Some points, one per row:
[-20  18  68  60  28 -25 -90  98 -22  18  50 -51 -21  20 -50 -36  -6  25 -27  43 -12 -14  57 -30]
[ -19   10   38  -65  -15  -80 -105  127  -14   76  127  -39  -15    3    2  -59   -5    6   -5   11  -22  -25   57  -53]
[-20 -26  -3 -21  15 -13  48 -44  10  -5 -18 -10  -6  -8  30  16  -9 -11  -3 -23  25 -11 -50   3]
[ 68  29  37  -2  37 -18 -41  64  19  27 -32 -63  -9 -26   6  53  23 -30 -76 -15 -57  -4 127  -1]
[-43  -2 -19 -20  26 -25  41 -20  37 -32 -19  27   2  -2  54 -12 -13 -23  41  -3   0   9  -5   0]
[-13 -23 -14  42  -1 -37  41 -29  26  30 -12   4 -10   6  -7   8   0  15  17  40 -19   0  10  25]
[-83   6 -23  24  -7 -26  90  61 -33 -27 -81   1 -14  16  29  -1   0  -1   0  -1   0   0   0   0]
[127  19   1   4 -36 -21 -62  75  25  30   1 -88 -13   4 -34  72  17 -39 -71 -33 -17 -36 127 -36]
[ -22  -49 -107  -42   70    1   27   21  -16   14  -42   26   33   -8   -6   42   11   30   28    8  -69  -11   31  110]
[-14   8  11 -12 -11 -14  18 -18  40 -18 -29  31 -11  -4  10  -4 -14  13  -8 -14   4   3 -23 -13]
[-21 -37   2 -40  44 -51  11   8  -3 -13  15 -21  12  -9 -17  13  -4  41 -17  29 -34   0  15  29]
[127 -29  19  93 -27 -56 -75   7  26  50   3 -42 -10  27 -97  29   3  23 -10  -1   0   0   0   0]
[ -3 -25 -81  53 107 -30  -7  32 -25   2  48 -31 -18   3   7  25   5   7  27  93  35 -22 -38  23]
[-34 -24  16  35  22  -3 -16  70  24  67   5  13 -30 -15  -5 -14 -11  18  36   3 -26 -13 -25  60]
[ -4 -16 -71 -26  95 -22  27  39 -19 -43 -53 -39   5 -31  -6  -1   0  -1   0  -1   0   0   0   0]
[ -39  104   45   32  -69    0   17   34   27  -27  127   55  -19   -1    0 -127  -21   42   30   25   16  -31  -36  113]
[  78   72   20  -63   -9  -24   36 -123  -45   -1  -43  -16   21  -11  -62   35   80   27   37  -30    5   39  -87   -6]
[ -26  -63 -102  -45   74  -11   21   12  -15   14  -36   22   27  -13   -8   36    7   29   16   -1  -66   -5   26   95]
[  65  -19  -11    0   17  -24  -10   26   -3   10   -6  -66    0   -3  -10   27   11  -28 -100  -28  -16  -19  114  -23]
[117  10  16   1 -50 -23 -49 -27   9  14  -3 -59  -8  -5 -29  44   2 -33 -57 -44 -23 -13  51 -23]
[  -8   51    8  -56  -44   71   -2  -16  -86  -80  -18  -51   83  -30  103  -86  -17  -32   27  -21   31  -13   -5 -127]
[110   2   4  65  -9 -37  13 -79   7  -2 -43   2 -25  26 -54  45  34  -5 -10  58  43 -11 -24 -21]
[ -46  -15    8 -105  -55   46  127 -127   31   -7  127   43   -3    5   28   34  -11  -28   42  -45   86  -20 -127  -37]
[-46   5  35  52   1  86 -22   4  28   7  57  61 -44  -3 -44 -36 -19  71  26  27 -25 -13 -62  95]
[-45 -32 -16 -28 -55 -33  60 -71  12 -35   4 -16  -3  23  17 -48 -28 -30 -45  18  44 -10 -60   0]
[ 36   3   2 -21 -46  89 -20  17  48  21  65  79  -7  -1  79 -34  13   1   4 -11  13  -8  22 -45]
[ 82   4  64  69 -10 -24 -86  40   8  53  74 -33 -20  16 -25  -1   0  -1   0  -1   0   0   0   0]
[127 -27  12  42 -33 -36 -51  12  22  26  -4 -48 -10   7 -71  -3  -5  -7 -15 -14  -6   0  17   3]
[  96   10   98  127  -24  -55 -111    9   24   78   77  -34  -15   42 -107  -18  -25   20    0   -1    0    0    0    0]
[ -20  -44 -100  -45   82   -6   16   24  -23    4  -17    6   12  -16  -11   42    1   23   24   -6  -50  -11    7   80]
[ 48 108  96  80 -20   2  34  13 -18 -13  -2  -4  -4 -12 -31 -13  17  23  59 -40  11  36 -38  16]
[ -5  -7  57  58  -1 -29 -37 -23 -73 127 -39 -58  -6   0   3  -1   0  -1   0  -1   0   0   0   0]
[ -5  -6  -3 -47 -44  75 -33 -12  85 -13  75  72   0  17 111 -82  21  17  15 -26   2  -6 -20 -45]
[-51  -3 -38 -36 -87 -70  68 -41  36 121 127 -23 -23  40  22 -36   8   7  49   9  20 -35 -51 -16]
[ 13 -44 -22   5  18 -19  -3  42   8  17 -20 -35   6  -8  -6  18  10 -13 -45 -13  -7  -8  51 -10]
[ 71 -39 -42   3  14  11   4  54  19  25 -33   4   5 -24   3 -10   1 -16   0 -15 -67 -10  51  72]
[-42 -12   0 -33  31 -20  24 -12  29 -29 -14 -12   9  -6  72 -10  -7 -25  20  12 -26   0 -22  14]
[  2  18  33  -3 -19 -43  52 -70 -35  29 -20 -38 -16   1 -15  -9  18 -42  18  22 -14  10 -59  -6]
[ -9 -42 -28 -11  37 -48  42   6  12  38 -31  -5 -10 -17   7  15   1  13   9  13 -46 -12  34  52]
[-16 114  52 -41 -29 -76 -22  -6 -17  26  24  23  26 -13 -34   1  35  27  28 -19   6  37   9   7]
[ -16   57   29   17   -2   -7   33 -106  -10  -13  -30   -2   19   23  -55   45   48   43   30   47   55   26  -70  -37]
[-19 -28  18 127   9 -26 -90  78   6   1 -12 -40 -13  35 -39  -1  23  21 -71  95  45  17 117 -33]
[-11  -9 -31 -12  69 -23 -21  75 -20 -21 -15 -48   0 -17 -17 -11   1   7 -19   1 -12  -4  35 -15]
[ 26  38 -32   3 -34  20 -36  42   9  47 -47  84  -4  16  -5  23   5 -14 -26 -16  -5 -14  52 -11]
[-41  41  24 -15 -33  73  -3   4  17 -92  94  42  39  -6  67 -69 -10 -28  20 -17  52  -7 -79 -32]
[ -21  -56 -105  -44   72   -2   19   20  -11   10  -33   20   30  -17   -8   38   11   25   28    0  -73  -19   24  103]
[-46 -10  89  36 -57  15 -22 -39   9  23 -14 -21  -7  -7 -23  14 -27 -29  28 -25 -61  12 -14 -36]
[-23 -40 -38  -9  18 -23  50 -23   1 -26 -25  31  -6 -13  17 -47 -12 -10  11  21  -4   0 -25  34]
[  70  -11   36   -5   17   20  -56   56   15  -16  -44  -76   -1   -6   -5   33  -20  -51 -106  -39    0    0    0    0]
[-18 -44 -23 -33  44  -1  33 -53 -43 -11 -24  16  14 -11  -2  36  23  39   9  19 -43  12  23  -6]
[  99   70   50  -29  -13  -28   52 -119  -16  -14  -20  -39   18   -3  -72   41   42   30   17  -29   16   22  -77  -22]
[  5  -3   6 -16  -7 -35   4  50   2  49 -38 -31   8 -13  -3  15  21 -12 -49  -1 -60  10  71  45]
[-52  13  63  41   2  82 -32 -12  29  12  60  47 -58 -10 -52 -68 -18  -1   0  -1   0   0   0   0]
[-29 -51 -75 -36  58  -3  27  25 -10   8 -34   9  16 -13  -1  18  -2  16   6  14 -51 -10  25  91]
[-25 -75 -18 -17   5 -35  63 -56  16 -11 -30  11   3 -20  14 -34 -30  -5 -33  35  19 -16 -33  63]
[127  13   4   1 -39 -12 -47  58  29  24   2 -80 -12  -3 -21  68  14 -30 -61 -40 -17 -37 116 -32]
[ -16  120    8 -108  -63  104  -21   -1   22  -23  127  -10   19   24  114 -127    7   22   13  -24   67  -20  -59   23]
[ -10  105   15    0  -57   91  -19   40   32  -53  127   59   30    3  102 -127  -13   24   29  -19   63  -16  -36   19]
[-21  69  10 -37   0 -39  15  -8 -70  19  -6  -3  34 -14  -9  30  21  30  -6   0  36  28   3 -41]
[ 127   14   25   54  -25  -27   14 -127  -37   26  -59   -4  -16   30  -93   45   95   43    0   -1    0    0    0    0]
[-68  33 105  41  -9  29 -62  41  88  27 -54 127 -17 -10 -10 -11 -22  20  -2   2 -17  31   7  10]
[ 85 -12 -57 -26 -19 -27 -47  23   8 -12 -40 -44 -14 -16   3  -1   0  -1   0  -1   0   0   0   0]
[-21 -79 -34   5 125 -42   7  34 -15  39 -25 -52 -11 -15   3   2  23  40 -30  37 -58   2  80  45]
[ -32  -92  -36  -16   82  -34  116 -127  -47  -21  -23  -11    6   -1   26  -47  -35   -3  -69   35  102  -45  -72    0]
[-62  59  78  41  -5  -5 -38  40  38  52 -16  31 -12  -2 -33  26 -34   0   1 -12   4  17 -12   5]
[-40 -12   8 -21  27 -35  29 -17  21 -20 -10  -8   5  -1  54  -2 -15 -20  22   4 -20  10 -34  10]
[ 62   0  36  46  -9   6  17 -75  22 -16 -40  19 -40  33 -68   9  -2  44  22  58  54  14 -81  16]
Here are 10 more points, each followed by its number:
[  -8  114    9   -5  -68  109  -26   36   23  -59  127   58   32   -7  106 -127   -6   26   26  -22   79  -18  -33   19] 0
[-46  11  10 -41  48  78 -29 -13   2 -34 -20  59 -16   9  52 -14  13 -94  23 -35  -4   2 -39 -44] 1
[-26  30  -5 -58  -8 112  -9 -25  13 -39  -8  -9  33   5  91 -51  24  28  21 -16  22   2 -38 -21] 2
[-71  15 -13  22  -6 -26  84  48 -20 -22 -78  -1 -20  12  23  18 -10  21 -50 -35  37   3  13  42] 3
[-56  -7 -64  35  44 -18   0 -23   9  23 -42  45 -16  19 -10  56  -4  12  24  22  31  24 -33  13] 4
[-44  33   9 -34  15  79 -30   3  10 -59  25  62   5   5  68 -39   7 -76  24 -30  20  -3 -64 -44] 5
[127   9  22  29 -38  -4 -32  41  22  17  37 -46 -22   7 -24  42  -4   3 -28 -41 -17 -16  77 -15] 6
[  97  119   73  -66  -59  -10   29 -119 -117   -7  -53    9   56  -11  -65   51   60   41   34  -31   24   35  -52  -89] 7
[-38  74 -18 -61  -2 127 -20  -2  27 -24 -14  -1  24  11 123 -72   4  42  14 -14  56 -19 -58  61] 8
[  97   40   33    2  -14  -24  -49   68   16   41    4  -88   -1   -1  -44   54   -3  -28 -119  -41  -19  -22  109  -18] 9
Which of these numbered points is nearest to each point below by angle, seen from the average point of the first points? Its number follows each.
[127   4  -7 -16 -30  14 -53  52  35  26  28 -40  -7   6  34 -26   7   6   8 -10   1  -2  -4 -16] > 6
[ -10   18   -1  -42  -33   55   15  -53  -58  -13  -12   52   36  -12   97   20   43   35   36  -31  -15   29   31 -121] > 2
[  7  11  19  13 -18 -25 -80 102  10  44  10 -75 -13  12 -40  46   2 -20 -69 -26 -16 -20  85 -24] > 9
[  58   15   -2    1  -22  -24  -51   49   24   20    2  -78  -15    4  -30   67    4  -29 -100  -37  -24  -29  122  -35] > 9
[ 36  -4 -15 -12   7 -26 -32  41   5   6  -3 -56  -4  -1 -23  60  10  -6 -92 -27 -38 -14  92 -24] > 9
[-39 -25 -25   0  -1  31  -7  -2  20 -13 -25  25 -13  -6  36 -19  -8   0  11  14 -42  -4  -4  55] > 8
[ 42  44  21  13  -7 -10   7 -52   1  12 -33  -9  10  14 -37  50  33  30  21  32  38  18 -48 -26] > 7
[-11   2 -29 -11  63  36   2 -10  -7 -21 -35  55  -4 -16   2  37 -18 -45  11 -26 -15  12  -7   3] > 1
[-56 -37 -18  -3  31 -26   0  72 -27 -49 -42 -14  -9   0   5  27  -9  29 -77 -30 -10  17  14  34] > 3
[  93  117   25  -53  -34   24   27 -105  -40  -22   10   -3   35   -9  -29  -14   79   47   38  -38   38   35  -81  -10] > 7
[-59  -2 -26  83  31 -19 -20   8   9  40 -12  55 -16  32 -32  11  -7  10  19  74  23  -7 -44   4] > 4
[  2  73  25  21 -50  -5  -5  45  21  -8 127  13 -16   0  -5 -75  -6  20 -20   9   4 -28  21  66] > 0
[-12 -21 -26  60  25 -46   0 -19   7   0 -10   2 -14  13 -38  24   1  15   0  -1   0   0   0   0] > 4
[-34 -33 -59 -38   0 121 -41  52  -5 -56 -16 -42  25 -18   3  -1   0  -1   0  -1   0   0   0   0] > 2
[ 127   36   40    6  -23  -11  -53   81   14   37   -9  -78  -14    0  -19   53   12  -26 -110  -43  -21  -32  127  -36] > 9
[ -12   72    7  -69  -53   76   -5  -12  -50  -62   30  -38   66  -13  108 -101  -10  -16   24  -22   45  -16  -21  -88] > 2
[-31 -38 -53 -34   7 115 -40  49  -8 -51 -15 -42  15  -8 115 -95 -18 -11  60  -8   0   0   0   0] > 2
[ 127  127   88  -93  -70  -18   55 -127 -127  -13  -53  -39   81   -7  -98   59   86   59   49  -45   34   51  -75 -127] > 7
[-25 -31 -58 -38  21  88 -26  32  -4 -48 -18 -34   8 -13  86 -65 -17 -10  38 -12 -13  -4 -36   6] > 2
[-29  85  34   6 -62  61  17  -5  -5 -37 127  50   3  -2  -3 -85 -19  35  36   5  23 -18 -21  33] > 0
[127  19  74  28 -32 -31 -72  35  26  40  21 -59 -16  -5 -51  40 -11  -9   6 -24 -13 -11  28 -36] > 6
[ 39  12  33  21 -14  -2  22 -96 -14 -12 -43 -11 -12  14 -36  24  34  29  15  31  18  29 -55 -28] > 7
[  34    9   26    4  -14  -20 -115   95    4  -19 -107  -49  -17  -26   -3   36    7    1 -112  -39  -28   21  127   46] > 9
[-19 127  33 -36 -35 -29 -21  19 -91  22   1   1  45 -18 -20  36  36  24   3  -6  16  50  32 -59] > 7
[ 127   78   27  -39  -39  -76   55 -127  -34  -25  -21  -74   45  -22 -114   32   86   20   11  -51   20   31 -127  -33] > 7
[ -33    7   31  -47  -14    1   66  -15   11  -44   40   -7   16  -15   13  -14  -37  -47    1   -9   47  -34 -100    3] > 5
[-21  30   3  -1  -2  30  12 -58  -8 -25 -25 -13  20  12   0  -1  30  25  38  31  35  16 -61 -23] > 2
[ 39  85   8   7 -45  78 -21  50  18 -44  86  34  18  -9  73 -99 -18   3   0 -27  42 -14  -1   2] > 0
[ -3  81  60   1 -36   0  15  29  22 -27 127  57 -11  -3  -1 -49 -24  48  25  -3  -4 -18 -33  22] > 0
[ -65  -29  -12   39   -1  127  -75   44   65  -98    0   63   -8  -11   85  -85   -9  -22   25  -15   19   -3 -109    2] > 5
[-33 -25  -2  -4  40   5   6  17  24  27 -22  26   3   3  45   5   1 -25  29 -20 -21  -2   5  13] > 1
[-14 -30 -46  17  45 -32  23  -5  -4 -23 -34  -3  -3  -6 -18  30  -6  -2  12  35  -3   9 -40  37] > 4
[ 32  11  48  16  33 -11 -54  69  12   0 -82 -72  -8 -24   1  22  38   4 -86 -10 -87  16 127  10] > 9
[-19 -13 -15  61  24  17  52 -71   2  -8 -26  21 -13   9 -13   7 -11  16  12  39  72  -6 -70  11] > 4
[ -51    8   19  -99  -90  115   47  -14  -40  -62  127  127   12  -39   18   17    5  -33   34  -27  -19    5  -28 -127] > 5
[-26  46  42   9 -15  18  13  38  30   0 107 -13 -17  -5  15 -40 -16  31  55 -31  27   5 -41  -1] > 0
[  35   41   61    7  -12  -25  -56  -29   -1  -59 -105  -54  -23  -20    1   64   -8  -60 -127  -39  -25  -24  127  -34] > 9
[-78   5 -18  26  -7 -19  91  69 -36 -25 -83   5 -13  14  28  25  -3  23 -70 -36  50  -5  14  43] > 3
[-44 -12  46  -9  -2  59  65 -55   4 -76 -15 -12  27 -12  17 -34 -41 -19   1  -5   0   0   0   0] > 2
[ 127   31   39   16  -20  -14  -54   79    7   35   -2  -81  -14    2  -16   56    9  -27 -111  -41  -26  -21  127  -35] > 9
[-57   6   1 -76 -49  63  63 -25 -28 -22  90  98  10 -18  35  15   3 -40  37 -15   6   1 -38 -97] > 5
[  89   33   75   50  -42   -9    2 -119  -88    9  -44   -6    7   31  -71   46   35   52   36   -1    0    0    0    0] > 7
[-16  32  -6  22  49 127 -27 -51  22 -20 -54 127 -25  -2  -4   1  -8 -82  30 -12   6  29  39   8] > 1
[-44 -15   4  -6  -1   2  35  -1  -2 -44 -30  -3  -3   6   6   2 -23  11 -39 -13  12   9 -26  20] > 3
[ -9 -22 -51  41  66 -41  14 -12 -12 -12 -33 -14 -18   0 -23  53  -1  10  21  32  25  14 -61  12] > 4
[-33 -11 -66 -33  36  32   5  27  -1 -27  11  38  32 -13  27  -2  -2   7  29  -5 -31  -9 -17  56] > 8
[-81   4 -69 -63   4  26 -16  -5 -14  51  95  -8  -9  53  75  -1   0  -1   0  -1   0   0   0   0] > 8
[ 60  24  67  33 -17 -14  14 -84 -60   8 -30 -20   1   7 -44  31  23  36  12   1   8  -8   1   8] > 7
[ 22 -24 -47 108  14 -53  11 -34  28 -15 -49   1 -20  26 -62  73  18 -26  24  99  80 -21 -33  30] > 4
[-65   9  -9  18  -7 -22  90  48 -28 -24 -79   1 -14  14  27  27  -5  24 -58 -38  30  -7   7  38] > 3
[ -11   29   61   67 -118  -24  -37  -34   26   32  127   35  -61   19    0 -112  -32   24   47   36  -87  -44  -23   29] > 0
[ -61    9   38  -73  -61   25  -49   -7  -21  -34  113  -23  -50   15  -24  -61   12 -122   16  -44  -46    9 -108  -46] > 5
[127 -15  10  39 -30 -54 -39   6  33  32  -1 -50 -13  12 -70   6  -2  -3   1  -2   1  -2  25  -3] > 6
[-38 -26 -18 -20   2   4  36 -23   9 -53 -21  10  15 -10  42 -34 -37 -17  -3  33 -24   4 -40  55] > 8
[127   7 -16  12 -72 -31 -56 -22  23 -17   7 -53 -16  13 -33  72   1 -11 -26  12  14 -10  23 -10] > 6
[127  31  -8 -41  -4 -59  42 -97 -29 -14 -26 -45  37 -18 -83  35  62  24   8 -35  14  22 -92 -23] > 7
[ 16 -12   7  -7   0  -9   7   1  17   0 -15 -39 -10  -8  -1  32  -9 -11 -60 -37   9 -15  21 -13] > 9
[-18  97  67   8 -49  15  50 -86 -79 -56 -41   0  44  28 -79  19 -16  52  25  54  83   8 -46 -86] > 7
[-13  43   7  -5  -8 127 -49 -87  -7  89 -16  71 -25 -11  -4   2  37  10  34   6  37  33 -38  26] > 8
[-30 -47  38 -12  -1  -5  64 -97  -5 -63  17 -12  15 -14  19 -86 -47  -1   0  -1   0   0   0   0] > 2
[-24 -20 -10 -17   5  33  88 -77  66  28 -24  53   4   3 105  -2   0  -1   0  -1   0   0   0   0] > 2
[-35  35  44 -54   0 -28  30 -37   6 -53  42  -6 -11  -1 -21 -33 -15 -36  11  -6 -13  -5 -63  11] > 5
[ 71 -19  -7  54 -21 -48 -23 -12  17  58  -3 -37  -5  33 -41  29   3   0  10 -12  16  -3 -18 -10] > 6
Here are 10 other points, each followed by its number:
[-28 -33 -55 -43  54  38  35  32 -32 -89 -30 -15  27  -1 -10  18 -45 -10  -7 -32   1  -7 -34  28] 0
[ -4  22   6  55  -2 127 -22 -99 -12  24  17  72 -27  -2 -12  27  56  29  58 -42  10  49 -20 -43] 1
[ 103    1  -59  -23  -58  -23  -49   16    3  -17   -3  -47  -17   -2  -22   62   24  -30 -127  -39  -25  -23   83   17] 2
[-38 -31 -11  -8  24 -18  21 -23  -3 -28 -27   8  -3 -17   5 -12   0  -1   0  -1   0   0   0   0] 3
[127  -5  -6  27 -28  39 -57  55  33  14   0 -40 -16   2  11  20   8  -1 -45 -31  -7 -24  69 -24] 4
[ -6 -22 -57  67  40 -27  57 -21 -14  44  47   9 -11  25  23   4   5  29  26  91  99 -48 -64  17] 5
[ -4   8   1 -60 -60 127 -14   5  58  25 107 123  -4 -10 112 -71  17   4  16 -24   8  -5  -7 -49] 6
[ 93  -3  -5  -6 -14   5 -40  46  11  -8 -42 -28  -5  -7   1  19 -13 -32 -86 -41 -18  -6  76   6] 7
[-43  24  24 -68 -49  87  20 -18 -30 -33  74 127   5 -32  15  10  21 -42  29 -23 -19  21  -9 -96] 8
[-48  15  14  51   1  -8  15 -43  39  48 -43  50 -17  24 -27  32  -8   6  12   1  13  15   6   4] 9
The same question for these:
[ 55  -5  50  81 -15  -1 -90  20  15  39  48 -35  -4  25 -35 -44 -22   9  17  -3  -2  -5 -10   4] > 4
[-40 -11   0 -80 -40  74  37  -4 -36 -51  87 100  12 -33  11  25  11 -11   3 -20 -30  13 -12 -77] > 8
[-12 -39 -73 -19  98  23  35  80 -35 -26 -28 -13  38  -8  -1  -5 -27 -30  -9 -40   1  -2   3  11] > 0
[ -10   71   13  -28    2  127  -33 -116  -26   35  -30   87  -30   -7   -8    8   61   21   46   -5   11   67  -28    6] > 1
[ -21  107   70 -102  -82  -22   44  -73  -64  -54   78  -24   27   -3  -68  -23  -16   50   23  -38   22    4  -50  -49] > 8
[-116  -66  -66  -11  -87  -81  127 -127   41  122   49  -29  -14   35   37  -48  -15   54   15   99  125  -44  -87   15] > 5
[127  10  10 -12 -58 -25 -51 -25  21 -13   4 -57 -12   1 -25  62  -8 -36 -98 -39 -18   0   0   0] > 2
[  -8   49   10  -39  -96  101    6  -90  -57  -51  100   31   44    4  -13  -24  -14    2   43  -42   53   11   15 -127] > 8
[ 53  -6   3   1   7 -20 -31  43  21  41 -53 -23 -15 -16   0  41  -5  -6 -35 -40 -21  -6  66  26] > 7
[-86  76 -60  -6  -6  17 -33  13  55  84 -51 127  -9  21   9  59 -12 -30  10  -1  32   5  72  -1] > 9
[-18  -7  -6 -38 -11  63 -13 -13  62 -13  38  65  -3  13  99 -50  14  -1  18 -24  -6   2  -7 -28] > 6
[-59  48 -81 -75 -56  27 -26  24  33  69 111  41  -9  47  96 -76   9  17  40  -2  55  18 -54   0] > 6
[  48   20   18   56   -7  117  -13 -125  -30   32  -10   49  -24    3  -37   24   70   33   57   -4   25   48  -51  -40] > 1
[ 33 -25 -24  -4 -35  -5  31 -37  26  17   3 -28 -12 -11   7  27  -3   9 -15  -7  34 -50  13  27] > 2
[-14 -29 -74 -50  88  16  35  12 -44 -55 -31  -6  33 -17  -5  12 -39 -43  -5 -39   3  -3 -30   6] > 0
[  76   29   60   35    3  -17  -53   72   14   -4  -93  -50  -14   -7    0   30   35  -11  -99  -11 -113   -3  127   22] > 7
[ 65   3 -14  11  11  18 -49  81  20  31 -42 -16   6  -7   6  26   3 -41 -58 -13 -82 -13 127  67] > 7
[-23 -15  35 103  74 -37 -50  41 -20  26  55 -29  -6  21 -30 -10 -23  25  16 118  25 -17  13 -24] > 5
[127  25  96  21 -29 -25 -95  73  28  62  53 -88 -16 -14 -54  35 -18  -5  13 -46 -25  -7  29 -36] > 4
[  -4   76   10  -24  -13  127  -11 -113  -56   29  -29  104  -18    1    0   35   71   35   50   -5   -2   65    0  -21] > 1
[ 66   9  26  26 -33 -50   7 -50   6   2 -39 -11 -15   9 -28  25   1 -38  -5  20  -1 -16   3 -22] > 2
[-12  15   7  21  16 127 -10 -82 -16  15   0  60 -12   4  15  16  47  13  53 -34  -1   0   1  -1] > 1
[110   1  -4 -33  -3 -38  -8  -3  15  23   9 -31  23 -14 -65  31 -10  24  -9 -36 -13   2 -42   8] > 2
[-83 -31 -13 -14 -26 -48   2  -7   4 -38  -5 -19 -13 -19   5  12   0  -1   0  -1   0   0   0   0] > 3
[ 37 -36 -70 -36  27 -16  -2  -2  -1   1 -37   4  12 -13 -27  47   6  20  -5 -14 -57 -12  31  65] > 2
[110  29  12 -35   4 -39 -10  15  12  17  26 -54  18 -17 -66  32 -15  12 -15 -35   0  -1 -52  14] > 2
[127  13   9   3 -37 -15 -52  62  19  28  -9 -77 -14   4   3  -1   0  -1   0  -1   0   0   0   0] > 4
[-46   9  67  30   5   6 -37  39  68  36 -48  89 -17 -11  -9  -1 -16  17  -1   7 -18  17  18  24] > 9
[ 54   7  27 -11 -18 -22 -19  42  14 -44 -78 -38  -3 -18 -14  49   6   1 -69 -41   0   0   0   0] > 7
[-17  42  39 -60 -42 -20  35 -45 -27 -38  25  -6   8  -5 -41 -23 -20  27  10 -22  12   4 -38 -13] > 8
[-12 -40 -74 -18 101  27  33  89 -25  -9 -37 -10  27  -8  -8  -3 -22 -27  -8 -42  -2  -6  20  30] > 0
[ -2 -20 -53  68  44 -26  55 -32  -5  48  53  10 -13  23  24   4   0  25  27  95  96 -48 -69   7] > 5
[122  12   5  35  -2 -17 -39  23  14  23   8 -51 -26  15 -28  32   7 -13 -39  15   3 -26  81 -20] > 4
[ 96 -45 -43   6  -3  26 -30  82  12  25 -48 -15   4   1   2 -15 -23 -28 -56 -39 -22 -14  68  42] > 7
[-22 -40   7 -20  21 -47  26 -30  26 -16 -20   7 -14   0   3  -1   0  -1   0  -1   0   0   0   0] > 3
[-17 -19  -8 -11   6 -28  21  -1  17  13 -32   2   6 -24  37 -16  10  -9   9  -8 -11   6   6 -28] > 3
[-44  73 -41 -31 -46   5  61 -21 -48 -27  16  38  58   3  54 -24  -6  -2  52 -30  36   4   3 -68] > 8
[-96  29   0  51  -9  27 -52  73  50  92 -61 100 -13  23 -14   5 -26  -8 -15 -14  -6  -3  20  12] > 9
[  49    5   70   24  -13  -42 -100   52    5   66  127  -53  -18    3  -24  -23    0   -2  -25   10    0    0    0    0] > 4
[  8   6  12 -39 -21  48 -48  22  48  10  46  26  -6   5  73 -40  18   0 -30 -31   0 -12  48 -47] > 6
[ 19  36   8 -27  -6 -28 -40  14  10 -13 -36 -41 -14 -18   2  69   0  -1   0  -1   0   0   0   0] > 2
[-78  55 -88 -81 -68  28 -20  34  47  74 127  58 -15  62  95 -92  12  20  40   8  68   0   0   0] > 6
[127  -6   7  30 -37 -31 -55  36  28  28  -7 -67 -18   9 -51  55   9 -14 -45 -30 -14 -26  76 -22] > 4
[-98  34 127  78  -8  51 -58  -6  41  75 -48  98  -8  -4 -39  41 -43  -5   7   0 -14  27 -26  10] > 9
[-25  21  12 -23 -12 102  -9  -2  49 -40  26  -2  19  21  80 -52  -6  42  30 -15  27 -11 -50  14] > 6
[  5  12  -4 -31  -7 -25 -17  11  11 -23 -34 -22  -2 -21  -1  43  -7 -10  -3   8 -20  -3   4  30] > 2
[-70  30 105  65  -4  56 -41 -31  40  51 -46  90 -12  -9 -30  51 -43   0  17  -6 -21  31 -22   7] > 9
[ 52 -13 -37  67 -60 -68  34 -46  32  34  25   2 -22  42 -30  30  12  -7  38  73  66 -26 -52  -2] > 5
[-20  10  68 127  75 -28 -85  68 -21  49  92 -42 -15  38 -41 -23 -35  17  30 127  60 -23  11 -53] > 5
[-40 -39 -15  15 -11  15  78 -59  26  29  -3 -13 -17 -20  32  -8   1  29  36  20  71 -63 -20  54] > 5
[-21 -70  -9   1  -3 -28  75 -92  11 -23 -34  12   1  -2   2 -45 -35 -16 -42  28  33   0   0   0] > 3
[-57  -4  67  35  -4 -25 -41  59   7  37 -27  13 -12   3 -15 -21 -16  -7 -19  12  15   0   0   0] > 9
[ 81  -4   5  47  -7 -15 -51  78  11  12 -17 -35 -10  18 -11  39  11   1 -27  10 -17  -5 108 -22] > 4
[ -37  -29  -12  -23   -3   46   28   50   13 -121  -60   -7   36   -9   -4   12  -34   -6   11  -32  -11    0    7   52] > 0
[-33 -35 -30 -14   1 -16  27 -17  16 -35 -33  12  -5 -12   2 -28 -18 -11   5  33 -54  -3   0   0] > 3
[-28 -27 -52 -37  49  46  32  35 -33 -85 -32  -9  35  -5  -2   6 -37 -23 -11 -24  -1  -7 -36  27] > 0
[  8   0 -33  18  -6  18 -18  53   9   5 -11  29   6   4  -4 -43 -20 -15 -31   2  -7   4  42  48] > 7
[ 23 -16  23  -5   6 -48  -7  20  26  13 -40 -35 -15  -6  -2  25 -12   8 -31  -3 -14 -13  56 -10] > 7
[-67  56 -87 -77 -66  37 -15  29  34  72 113  56  -8  59  97 -77   7  19  47  12  67  23 -53  12] > 6
[ 64 -42 -42   8  26  16   4  58  18  39 -40  -9   4 -22   5 -10  -7 -15   2 -23 -66  -6  49  67] > 7
[ -22  118    5 -104  -64   92  -15   -4   26  -20  127   -8   19   21  121 -127   16   15   12  -20   78  -22  -67   27] > 6
[-31 -35 -28 -14   6 -20  27 -25  18 -26 -28  14  -6 -15  -6 -20   0  -1   0  -1   0   0   0   0] > 3
[-67  36 -58 -17  -7  25 -17  11  42  44 -47 103   4   8   6  40 -13 -26   6  -1   1   1  55  32] > 9
